In the data rows, 128 means zero.
Here are some points, one per row:
array([154.,  90., 198.,  72., 138., 163., 146., 118., 150., 144., 142.,
       113., 149., 142.,  59., 113., 161., 134., 176., 128.,  95., 109.,
       154., 139., 140., 142., 191.,  83., 144., 133., 124., 114.])
array([110., 148.,  73., 180., 130., 101., 149., 107., 128., 114.,  84.,
       140., 129.,  69., 161., 177., 192.,  81., 170., 154., 162., 178.,
       146., 134.,  95., 209., 134., 105., 142., 102., 104., 106.])
array([104., 121., 112., 107., 131., 133., 113., 118., 116., 120., 179.,
       171., 109., 115., 158., 159., 171., 186., 118., 140., 112., 175.,
       126., 180., 128., 120., 105., 105., 184., 139., 114., 166.])
array([152., 147., 109.,  97., 151., 124., 181.,  74., 182., 121., 105.,
       115., 142.,  82., 128., 146., 140., 144., 126.,  88., 142., 115.,
       145., 150., 214., 136., 108.,  67., 133., 145., 132., 135.])
array([146., 180.,  83., 154.,  79., 147., 110.,  98., 131., 154.,  57.,
       145., 155., 139.,  91., 142., 122., 146., 177., 108., 127.,  55.,
        98., 159., 139., 102., 167., 145., 138.,  91., 126., 133.])
array([172., 141., 146., 202., 123., 126., 159., 108., 135.,  77., 183.,
       106., 180., 166., 136., 136., 137.,  78.,  72., 113.,  95., 120.,
       163., 128., 127.,  92., 131., 157., 163.,  82., 124., 152.])
array([122., 157., 167., 180., 149., 145., 145., 123., 146., 127., 166.,
       186.,  69., 179.,  95.,  94.,  77., 107., 163., 153., 141., 177.,
        67., 147., 133., 169., 101., 147., 115.,  94., 114., 166.])
array([138.,  94., 161., 147., 194., 133.,  50., 127., 121., 132., 131.,
       189.,  84., 144., 156., 108., 157., 124., 140., 115., 133., 104.,
       147., 172., 139., 129., 141., 137., 142., 105., 122.,  60.])
array([106., 112.,  97., 108., 187., 149., 136., 149., 152.,  40., 119.,
       107., 147.,  55., 100., 108.,  82., 144., 109., 173., 143.,  91.,
       116., 103.,  75., 116.,  93.,  97., 130.,  49., 131.,  81.])
array([108., 125., 162., 117.,  87.,  67., 129., 115., 117.,  73., 151.,
        79.,  80., 123., 117.,  73., 160., 145., 198., 105., 165., 154.,
       146., 112., 105.,  89.,  84., 121., 122., 144., 159., 127.])
array([127.,  65., 132., 171., 112., 109., 119., 118., 159.,  69., 110.,
       171., 111., 109., 116.,  77.,  51., 150., 117., 113., 137., 108.,
       157., 122., 130., 205., 151., 121., 138., 202., 155., 133.])
array([111., 144., 133., 104., 116., 134., 143., 160., 179., 157., 162.,
       133., 131., 141., 152., 133., 154., 155.,  88., 119., 164.,  89.,
       140., 109.,  55., 181., 128., 127., 175.,  84., 167., 180.])
array([163., 160., 154.,  99.,  54., 134., 161., 165., 181., 151., 149.,
       140., 134., 120., 146., 154.,  76., 133., 131., 175., 130., 134.,
       142., 166., 103., 113.,  99., 146.,  67., 125.,  74.,  75.])
array([131., 158., 129., 155., 169.,  82.,  76., 170., 159., 167., 164.,
        78., 174.,  92., 195.,  84., 136., 122., 131., 111., 127., 106.,
       102., 135., 158., 154., 159., 120.,  93., 102., 118., 110.])
array([108., 173.,  90., 145., 104., 104., 140., 159., 124., 128., 143.,
       156., 170., 188.,  83., 156., 133., 194.,  62., 150., 113., 113.,
       126.,  84., 125., 128., 108., 175., 104., 171.,  64.,  81.])
array([198., 143., 100., 158., 149., 186., 132., 147.,  65., 117., 138.,
        88., 120., 112.,  83.,  89., 164., 165., 105., 156., 138., 141.,
       147., 161., 195., 148., 106., 159., 146., 105., 179., 135.])
array([118., 155., 204., 128., 112.,  94., 150., 122., 120.,  73.,  98.,
       156., 134., 112., 138.,  95., 194., 128.,  70., 157., 102., 115.,
        84., 130., 150., 121., 168.,  89.,  94., 173., 167., 105.])
array([162., 149., 111., 154., 105.,  92., 136., 153., 132., 129., 175.,
       150., 132., 143.,  76., 129., 119.,  82., 176., 107., 160., 124.,
       133., 153., 117.,  97., 129.,  82., 147., 136., 102., 142.])
array([162., 126., 142., 138.,  79., 206.,  74., 132., 177., 113., 100.,
       146., 127., 109., 152., 124., 142., 127., 105.,  84., 100., 171.,
        95., 114., 131.,  90.,  81., 115.,  84., 168., 143., 166.])
array([124., 105.,  61., 149., 135., 122., 141., 165., 139., 162., 129.,
       106., 184., 129.,  95., 148., 127., 107., 142., 158., 187., 135.,
        66., 152.,  77., 150., 149., 132., 120., 189., 176., 146.])
array([149., 120., 141., 165., 179., 130., 160., 139., 143., 124., 155.,
       156.,  95., 146., 134., 219., 140., 149., 169., 113., 134.,  68.,
       102.,  70., 154., 120., 141., 151.,  80., 103., 155., 163.])
array([151.,  43., 136., 108., 190., 154., 149.,  91., 119., 162., 100.,
        99., 122., 140., 160., 100., 148.,  96., 130., 156., 179., 104.,
       109., 155., 109., 128., 110., 130., 129., 142.,  82., 136.])
array([141., 128., 126.,  67., 131., 102.,  76., 111., 106., 108., 139.,
       124., 157., 179., 111., 171., 111., 123.,  74.,  97., 147., 163.,
       149., 192., 110., 135., 164., 160.,   3., 116., 142., 140.])
array([ 69.,  94.,  89., 112.,  96., 146., 133., 152., 111., 130.,  96.,
       100., 112., 225., 137.,  96., 150., 103., 132., 103., 101.,  89.,
       146., 152., 125., 121., 107.,  69., 130., 114., 122., 155.])
array([148., 107., 127., 153., 167., 130., 110.,  86., 107., 131., 143.,
       114., 131., 139.,  87., 139.,  80., 168., 163.,  83.,  55., 158.,
        69.,  57.,  77., 121., 153., 117., 133., 104.,  82., 109.])
array([126.,  96., 127., 151., 122.,  98., 121., 179., 119., 169., 132.,
       131., 205.,  81., 127., 119., 116.,  94., 159., 133.,  74., 168.,
       179., 111., 107., 139., 123., 162., 152., 117., 125., 162.])
array([130., 135., 158., 117., 113., 119., 126.,  55., 152., 101., 123.,
       129., 134., 210., 132., 187.,  95.,  96., 134., 194., 137., 163.,
       136.,  74., 191., 102., 150., 155., 167., 104., 133., 149.])
array([ 46.,  97., 162., 161., 108., 129., 140., 133.,  92., 167., 120.,
       116., 117., 109., 117., 159.,  74., 186., 105., 148., 121., 180.,
       112., 186., 174., 122., 118.,  96., 157.,  99., 178., 121.])
array([146.,  80.,  93., 114.,  88., 128., 112., 123., 145., 120., 154.,
        75.,  62., 131., 139., 148., 125., 131.,  99.,  70., 138., 137.,
       143., 108., 187., 181., 100., 109., 136., 152.,  97., 112.])
array([140., 107., 124., 118.,  72., 125., 141., 124.,  43., 114., 167.,
       122., 128., 111., 165., 150., 102., 105., 149., 172., 129.,  78.,
       145., 126., 138., 113., 109.,  80.,  91., 148., 176., 129.])
array([118., 186.,  91.,  90., 171., 121.,  74., 163., 135., 122., 106.,
       121., 132., 134., 153.,  97., 115., 123., 151., 214., 128., 139.,
       160.,  87., 143., 121., 133., 112., 109., 131.,  86., 200.])
array([129., 148., 157.,  86., 178., 160., 134., 159.,  64., 116., 153.,
       176., 138., 147., 143., 108., 126., 143., 164.,  83., 115., 131.,
       121., 119., 166., 132., 105., 131., 149., 188., 138., 129.])
array([ 66., 164., 156., 120., 115., 199., 126., 155.,  93.,  97., 125.,
       101., 152.,  94., 155., 136., 145.,  73., 126.,  94., 175., 156.,
        99., 125., 111., 143., 201., 151., 140., 116.,  97., 108.])
array([117., 193., 113., 125., 159., 129.,  93., 153., 109., 195.,  85.,
       135.,  74., 107., 131.,  99., 107.,  93.,  44.,  99., 155., 143.,
       156.,  61.,  87., 114., 168., 102., 146., 116., 189., 123.])
array([103., 151.,  81.,  86., 130., 118., 104.,  66., 154., 129., 179.,
       149., 183., 103., 142., 104., 123., 103., 128., 126., 151., 113.,
        76., 127., 111., 107.,  95., 167., 173., 136., 145., 116.])
array([117., 120., 137., 123., 112., 109., 111., 165., 134., 155., 115.,
       182., 156., 153.,  81., 136., 154., 117., 126., 144., 134., 156.,
       139.,  79., 151., 127.,  46., 159.,  97.,  99., 136.,  66.])
array([216., 141., 112.,  62., 108.,  87., 178., 152., 109., 151.,  73.,
       133., 150., 175., 176., 139.,  91., 132.,  87., 119., 118., 153.,
        94., 101., 107., 156., 120., 139., 135., 105., 120.,  76.])
array([ 84., 105., 145., 126., 114., 125., 111.,  94.,  78.,  94.,  88.,
       117., 106., 118., 149., 126., 138., 127., 123., 137.,  66.,  59.,
       143., 164., 104., 141.,  99., 216., 154., 124., 119., 123.])
array([ 99.,  94.,  95., 125.,  96., 149., 206., 100.,  97., 140., 114.,
       155., 115., 106., 160.,  65., 158., 165., 147.,  96., 142., 151.,
       116.,  93., 139.,  63., 163., 145.,  80., 124., 102., 151.])
array([147.,  85., 151., 102., 111.,  72., 103., 129., 116., 141., 109.,
       135.,  66.,  48.,  61., 139., 139., 115., 100., 147., 117.,  99.,
       123., 150., 149.,  88., 159., 133., 146., 118.,  80., 162.])
array([115., 179., 162., 166., 137., 154., 129.,  54., 123., 193., 133.,
        88., 144., 102., 132., 119.,  98., 133., 116., 113., 121., 111.,
       185., 106.,  70., 155., 121.,  73., 119., 138.,  98., 133.])
array([138.,  90., 166., 153., 157.,  96., 127., 156., 160., 124.,  74.,
        95., 100., 148., 161., 145., 129., 194., 157., 128., 144., 135.,
       158., 173., 114.,  74., 152., 149., 179., 177., 136., 142.])
array([ 95., 152.,  90., 111., 145., 172., 150., 135., 182., 153., 134.,
        79.,  64., 127., 113., 160., 145.,  85., 144., 127.,  51., 136.,
       140., 138., 143., 107., 135., 169., 116., 193., 171.,  84.])
Along one direction, these points spread out more than along any other. Take the direction at right angles to it along which they spread out most. Go by this last direction. For each point below, how far along it does it lie, from 0 to 99? The average is 50, and the first point in the table lies past the average. One standard deviation of the points above along it is 16.
array([146., 180.,  83., 154.,  79., 147., 110.,  98., 131., 154.,  57.,
       145., 155., 139.,  91., 142., 122., 146., 177., 108., 127.,  55.,
        98., 159., 139., 102., 167., 145., 138.,  91., 126., 133.]) ~ 53
array([162., 149., 111., 154., 105.,  92., 136., 153., 132., 129., 175.,
       150., 132., 143.,  76., 129., 119.,  82., 176., 107., 160., 124.,
       133., 153., 117.,  97., 129.,  82., 147., 136., 102., 142.]) ~ 52
array([ 46.,  97., 162., 161., 108., 129., 140., 133.,  92., 167., 120.,
       116., 117., 109., 117., 159.,  74., 186., 105., 148., 121., 180.,
       112., 186., 174., 122., 118.,  96., 157.,  99., 178., 121.]) ~ 52
array([172., 141., 146., 202., 123., 126., 159., 108., 135.,  77., 183.,
       106., 180., 166., 136., 136., 137.,  78.,  72., 113.,  95., 120.,
       163., 128., 127.,  92., 131., 157., 163.,  82., 124., 152.]) ~ 60
array([129., 148., 157.,  86., 178., 160., 134., 159.,  64., 116., 153.,
       176., 138., 147., 143., 108., 126., 143., 164.,  83., 115., 131.,
       121., 119., 166., 132., 105., 131., 149., 188., 138., 129.]) ~ 61
array([154.,  90., 198.,  72., 138., 163., 146., 118., 150., 144., 142.,
       113., 149., 142.,  59., 113., 161., 134., 176., 128.,  95., 109.,
       154., 139., 140., 142., 191.,  83., 144., 133., 124., 114.]) ~ 55
array([117., 193., 113., 125., 159., 129.,  93., 153., 109., 195.,  85.,
       135.,  74., 107., 131.,  99., 107.,  93.,  44.,  99., 155., 143.,
       156.,  61.,  87., 114., 168., 102., 146., 116., 189., 123.]) ~ 18
array([103., 151.,  81.,  86., 130., 118., 104.,  66., 154., 129., 179.,
       149., 183., 103., 142., 104., 123., 103., 128., 126., 151., 113.,
        76., 127., 111., 107.,  95., 167., 173., 136., 145., 116.]) ~ 40
array([162., 126., 142., 138.,  79., 206.,  74., 132., 177., 113., 100.,
       146., 127., 109., 152., 124., 142., 127., 105.,  84., 100., 171.,
        95., 114., 131.,  90.,  81., 115.,  84., 168., 143., 166.]) ~ 62
array([198., 143., 100., 158., 149., 186., 132., 147.,  65., 117., 138.,
        88., 120., 112.,  83.,  89., 164., 165., 105., 156., 138., 141.,
       147., 161., 195., 148., 106., 159., 146., 105., 179., 135.]) ~ 51
array([146.,  80.,  93., 114.,  88., 128., 112., 123., 145., 120., 154.,
        75.,  62., 131., 139., 148., 125., 131.,  99.,  70., 138., 137.,
       143., 108., 187., 181., 100., 109., 136., 152.,  97., 112.]) ~ 58
array([122., 157., 167., 180., 149., 145., 145., 123., 146., 127., 166.,
       186.,  69., 179.,  95.,  94.,  77., 107., 163., 153., 141., 177.,
        67., 147., 133., 169., 101., 147., 115.,  94., 114., 166.]) ~ 66
array([126.,  96., 127., 151., 122.,  98., 121., 179., 119., 169., 132.,
       131., 205.,  81., 127., 119., 116.,  94., 159., 133.,  74., 168.,
       179., 111., 107., 139., 123., 162., 152., 117., 125., 162.]) ~ 36
